A single turn carries every row of the set below to another of its rows. Some are shown first; where does it send the rows asked next?
kud: [-20.2  -4.8   4.4 -10.7 -11.4   1.5 -17.3  36.8 -10.2   1.9  -6.7  -2.7
  25.2  10.6 -16.5  30.4   5.7 -19.9   8.7  16.3   2.0]
geli: [-10.2  -6.1   3.6  32.2  14.1 -12.4   2.3  23.1  13.6  16.9  -6.8  16.0
  -5.9  -0.4  16.2  21.2   8.6 -26.4 -20.6  -4.0  11.7]
Maneg: [-10.0  20.5  16.7  19.7 -42.2 -41.8 -16.5   1.0  11.2  -2.4  -6.1  -8.6
   1.2   7.4  -0.9 -18.2  19.5 -11.1   0.5  21.1   8.6]
tiv: [-20.6  -8.4  15.6  40.8  -4.5  -4.6   7.0   5.2   3.2  30.5  -5.8  30.8
   5.0   6.7  -6.4  -7.9  15.4 -10.7   3.8   9.0  21.6]
nanut: [ -3.9   4.7   1.4  -0.4 -12.1 -27.5 -16.6   2.6  -9.1  31.0  -1.2 -22.0
 -34.2 -21.0 -19.3  26.7  25.3  -9.1 -29.0   0.8   9.2]
Fibek: [-18.2  -6.5  11.0 -13.9 -12.9   3.4 -18.3  30.2  -9.1   0.8 -10.1   6.3
  24.3  11.7 -29.0  27.3  10.9 -15.9   2.7   8.3   1.4]
rezu: [-17.8  22.4  15.6  26.9 -27.4 -45.8 -24.1  -1.3  10.3   0.5 -21.6  -6.1
   2.2  16.9   5.0  -9.3  24.2  -9.4   6.8  15.6   9.7]
vos: [-20.1  23.7  19.1  22.1 -31.0 -47.2 -21.1  -1.5  15.4  -8.6 -10.2  -8.1
   6.9  12.8   1.9  -8.4  23.3 -14.7   3.5   7.7   8.2]
lemoz: [ -7.8 -13.2  17.8  -7.9 -26.7  -4.7 -19.4  25.5  -0.9 -12.0 -11.5  -0.2
  19.0   9.1 -22.4  31.0  13.1  -6.7   2.0  19.8 -11.5]
Dofev: [-10.5  10.5  22.3  15.9  11.5  -4.3  -2.1  -5.7  -0.1   9.5   7.7  13.1
 -13.9 -22.4   5.2   0.4   1.0  -8.1   3.2 -14.4  25.0]
Piga: [ -7.9  -9.4   6.8  -9.7 -29.1   3.0 -17.3  38.2  -2.0 -13.9  -2.3   0.1
  12.0  -2.2 -17.9  28.9   4.1 -14.2   4.2  18.1  -3.0]
maro: [-11.6   1.2  -0.4  -4.6  -5.0 -31.8 -18.8   0.8 -10.9  31.2  -1.0 -17.4
 -28.2  -6.5 -12.7  31.8  26.0  -4.4 -24.2  -5.4  34.9]
fev: [-13.5  -6.2   6.7 -12.4 -26.4   5.7 -16.3  30.3  -3.5   3.1 -11.5   6.5
  16.2   6.1 -28.6  30.2   7.1 -24.6  -2.7  23.5  -1.2]
zosa: [ -3.2  -0.5  10.3 -14.2 -19.9 -23.7   0.8  10.7  -9.5  25.4  -9.2 -22.1
 -26.2 -15.2 -18.7  35.3  23.7   4.7 -22.1   0.1  19.9]
Zil: [-21.0  11.6  22.0  24.4 -45.1 -50.0  -8.6  -6.7  17.5  -0.8  -8.2 -11.7
  -4.6   5.7  -6.0   4.2  30.4  -4.6  -0.6  19.1   7.7]
bur: [ -4.1   6.6   4.9  -5.2 -20.2 -20.7 -10.2   3.7  -8.6  27.0  -5.2 -11.1
 -36.5 -22.6 -23.7  32.7  26.5   1.4 -18.2   3.0  25.3]
solig: [-11.3  12.4  13.5  37.3 -44.7 -45.2 -16.5   6.7  10.0   3.5 -12.9  -8.8
  -5.7   5.0  -2.2  -5.7  28.0  -6.7   3.4  21.5   1.5]
vuv: [ -5.8 -15.8   8.5  32.7   9.8  -1.0  -5.0  19.9  11.0  13.0  -3.8  15.9
  -5.7   0.1  13.1  22.7   3.1 -26.0 -15.0  -5.4   1.4]
Rilaf: [ -9.7   4.0   0.4  -0.1  -6.6 -32.0 -10.3   7.5  -7.0  32.9  -4.6 -21.0
 -28.5  -5.9 -14.5  28.3  30.2  -7.3 -30.1 -10.5  22.6]
vapoz: [-15.5  -4.5  11.0  29.3   7.4  -5.4   5.0  14.7  -2.8  29.6  -4.8  33.1
  10.3   4.8 -11.7  -4.4  16.1  -3.9  -0.4   5.2  22.9]
duli: [-16.8  14.6  18.3  19.3  18.1 -14.0  -8.1  -2.0   5.2   0.0  10.2  20.1
  -3.6 -22.2   5.8   1.3   5.4 -12.6   4.9 -12.0  19.9]

kud -> maro
duli -> vapoz
solig -> Piga
And these:
Rilaf -> vos
zosa -> Zil
fev -> nanut
Dofev -> tiv

